In the data rows, 128 means zero.
What is the hidden score of each row? Scores go from 0 to 20, and 10 is about the middle. The score is a weighted sum of the row's numbers plus the product of two more (or one squared), each taken from its middle value.
[146 145 125 139 130 135 133 127 128 129 121 116 126 113 139  51]: 15
[127 137 121 141 138 137 135 141 129 136 138 129 138 134 140 123]: 9
[125 139 130 137 132 124 124 126 137 137 129 116 132 125 131 119]: 10
[138 118 162  98 114 115 155 115 132 143 152 144 138 135 138 148]: 10
[147  50 134 154  88 113 135 145 123 140 129 131 110 155 129 120]: 13
[136 136 122 141 100 109 140 130 126 103 146 117 127 141 114 140]: 12
[137 151 134 150 138 125 155 143 114 140 132 122 124 130 135 144]: 9
[129 135 128 145 133 137 135 132 128 130 133 120 117 142 144 129]: 9
[138 133 118  64 128 124 128 140 119 143 128  55 142 131 146 130]: 9
[118 131 163 147 107 106 104 131 104  90 161 184 157 134 114  89]: 13
[149 137 113 149  91  74 104 139 168 162  90 101  87 107 160 151]: 12
[173  82 145   2 255  50  37 255 255  22  46 255  10  86   0  51]: 15
[118 117 112 138 112 154 152 128 161 122 113 122 121 103 165 110]: 11
[129 142 125 133 130 129 135 130 137 137 118 129 131 123 138 132]: 10
[139 129 123 145 120 145 128 135 118 139 119 117 132 122 139 121]: 11
[ 71 121 111 196 180 201  81 132 153 193 210 119 185 196 109 180]: 4
[112 138 133 101 143 159 106 146 122 135 124 141 141 142 125 144]: 11
[141 121 119 154 122 251 155 102 155 118 111 117 148 113 149 124]: 13
[133 137 131 141 129 129 133 128 139 128 143 122 134 122 139 142]: 9
[142 134 116  64 137 129 132 137 130 126 126 121 132 115 133 134]: 9
[141 133 129  95 178 124  93 165 172  54  92 138  87 100  92 154]: 11
[112  93 117 179  99 119  87  82 158 138 112 126  50 143 139  76]: 13
[140 139 115 136 137 133 137 137 129 131 135 116 125 129 133 125]: 9
[133 125 119 136 134 124 136 144 131 134 131 114 135 127 142 137]: 8
[127 137 126 141 134 118  50 139 130 140 153 124 133 131 129 137]: 10
[138 149 101 145 101 125 142 129 120 104 156 122 120 140 107 153]: 12
[138 115 157  91  63 125 150 107 127 143 158  55 146  49 130 141]: 14
[137 134 112 136 130 125 129 133 132 131 128 133 127 123 139 133]: 9
[117 144 121 144 147 151 114 137 149  54 180 126 143 135 127 144]: 9
[134 124 130 174 139 149 162 108 128  54 119 116 139 124 143 119]: 8
[ 95 152 144  87 132 142 132 141 117 143 105 145 115 177 120 119]: 13
[101 127  49 132 116 154 139  50 128 154  76 129 118  95 167 113]: 13
[116 134 120 150 141 145 134 134 122 152 131 116 142 146 128 122]: 9
[138 114 129 145 128 138 151 117 159 124 128 121 146 136 143 131]: 9
[128 137 118 140 116 137 144 130  53 140 136 127 125 126 137 137]: 8
[136 137 121 148 131 140  50 140  53  54 132 119 126 131 145 133]: 12
[134 111 149 119 123 127 138 126 131 142 144 148 148 133 129 147]: 8
[117 136 163 149 104 112 111 125  99  97 162 182 171 121 119  86]: 13
[130 138 131 131 131 124 124 134 123 129 118 130 128 139 131  51]: 15
[124 143 117 147 100 115 141 115 124  89 135 107 124 133 106 146]: 11
[139 128 123 141 139 125  50 140 125 128 135 128 132 124  78 126]: 11
[160  88 169  70 112 123 169 100 128 160 154 160 166 137 136 154]: 12
[106 163 126 126 101 144 119  83  73  78 173  96 144 142 122 135]: 9
[155  95 177  71 108 120 160 124 126 160 162 164 150 145 134 144]: 14
[127 136 124 142 128 125 121 128 130 141 143 113 213 132 133 132]: 8
[154 107 156  95 114 118 167 116 121 152 152 157 155 141 143 156]: 10
[134 146 128 147 133 124 124 134 129 138 138 124 137 138 135 130]: 10
[135 151 125 140 123 123 133 113 130 118 126 116 130 134 132 131]: 11
[ 98 143 176 148  99 120 110 127  99  70 174 183 162 132 119  94]: 13
[134 131 134 145 141 126 133 126 135 132 139 126 132 118 134 119]: 9
[ 50 134 126 131 123 127 138 132 131 134 123 129 125 124 141 134]: 10
[133 133 121 142 124 126 135 139 139 144 133 123 135 129 140 136]: 9
[ 96  50 101 190  63 186 105 127 153  54 184 102 181 188 116 160]: 11
[141 126 123 136 127 129 130 135 125 143 125 121 130  49 138 127]: 8
[ 94 147 184 124 110 109 104 111  93  68 165 200 151 139 123  77]: 13
[131 153 122 135 127 135 120 122 103 114 120 106 132 139 143 135]: 10
[150 140 114 131 119 135 149 141 115 146 135 126 149 131 149 132]: 10
[ 50  50 131  64 132 155 130 127 129 144 128 121  97 124 141 123]: 3
[115 130 121 161 127 114 123 126 127 144 126 120 152 127 126 103]: 10
[ 44 151  49  78 109 108 140  82  56  54 196 211 122 191 107  23]: 14
[122 146 115 145 141 146 110 100 155 144 164 121 161 160 128 134]: 9
[140 134 126 140 132 132  50 135 129 135 129 126 130 116 132 128]: 12
[119 129 114 152  95 108  50  85 119  99 187 126 130 146 136 150]: 10
[130 127 114 190 119 130 128 120 121 131 155 127 131 141 128 133]: 9
[118 125 123 153 141 138 146 112 156 143 142 118 144 133 136 140]: 7
[ 50 134 138 142 130 136 134 136 138 138 137 113 130 132  30 123]: 12
[138 139 143 100 178 126  76 171 170  54  98 148  50  49  89 155]: 13
[146 104 165 105 122 131 163 122 128 148 158 146 145 143 132 154]: 11
[ 50 134 117 138 126 163 166 131 101 132 111  99 123 103 139 148]: 7
[145 104 170  82 109 118 156 108 135 155 160 162 155 146 131 131]: 14
[150 130 130 108 179 135  98  50 170 116  98 148  94  90  83 166]: 5
[121 133 122 142 127 122 129 133  53 146 132 120 139 119 130 122]: 7
[137 132 121 129 144  50 136 147 146 132 130 117 128 122  78 132]: 13
[140 123 116 144 132 134 126 128 121  54 125 124 124 121 136 127]: 9
[109 138 177 148  63 123  93 118  95  86 160 191 160 131 118  96]: 17
[129 161 112 149 127 109 130 124 144 139 132 119 112 118 150 138]: 10
[119 135 131 139 103 105 132 124 121  54 135 110 119 158 103 145]: 11
[129 127  49  64 136 139 123 131 127 140  22 126 133 126 143 124]: 17
[142 142 128 141 123 140 129 130 126 146 129 118 120 111 130 130]: 11
[143 129 116 147 135 131 136 124 128 132 123 127 126 123 141 125]: 9
[121 129 126 135 125 125 140 126 126 129  51 117 127 125 145 137]: 10
[127 139 124 141 141 143 129 136 136 146 125 125 140 123 136 133]: 9
[141 133 129 135 126 133  50 138 124 138 139 122 130 126 139  51]: 14
[123 133 131 127 149 134 123 144 145 131 105 120  50 116 115 143]: 9
[141 149 121 141 132 131 135 140 141 137 133 120 125 119 132 129]: 11
[111 133 136 126 132 144 139 150 128 135 119 128 111 125 134  51]: 14
[146 147 130 124 138 135 120 128 140 136 134 123 130 106 141 141]: 9
[ 93 114 121 172 157 167 120 129 154 172 181 113 171 158 112 158]: 4
[135 145 120 139 130 130 144 123 128 130 129 117 134 123 141 126]: 9
[141 102 148 102 112 125 150 114 129 145 149 138 143 134 133 137]: 10
[128 139 114 147 121 103 137 127 178 144 119 122 124 105 172 128]: 10
[135 130 122 142 125 136 138 126 145 138 131 111 139 123 140  51]: 15
[131 132 123 141 127 129 135 139 129 138 132 126 133 118 144 126]: 9
[101 126 123 140 111 159 143 124 128 122  74 110 128 118 157 117]: 12
[120 128 126 145 120 129 121 136 124 143 118 123 146 129 126 111]: 11
[139 131 119 157 141 128 166 139 137 128 105 124 119 118 150 127]: 8
[125 172 112 120 113 139 127 124  92  96  51 105 134 146 122 145]: 15
[137 136 123 142 137 128 135 142 128 126 138 128 146 119 131 139]: 8
[111 145 139 127 139 128 162 136  95 152 126 120 118 155 140 146]: 8
[133 129 123 142 130 131 148 136 132 140 140 118 124 118 140 131]: 9
[ 73 139 179 113 107 113 114  98  78  70 174 196 139 157 123  66]: 12
[144 119 119 148  96  50 124 144 129 150 117 116 114 134 118 119]: 14
[ 80 106 116 179  63 179 106 128 166 167 183 108 174 180 107 172]: 13
[128 118 127 155 126 149 135 128  53 151  51 116 144 122 136 120]: 9
[125 140 126 143 135 130 133 141 133 135 118 120 143 129 132 117]: 10
[134 127 127 135 131 133 138 130 132 134 117 117 129 132 139  51]: 14
[152 128 114 146 123 125 133 128 139 131 128 114 128  49 140 130]: 8
[137 131 135 139 131  50 142 136 122 139 122 128 133 125 138 131]: 9
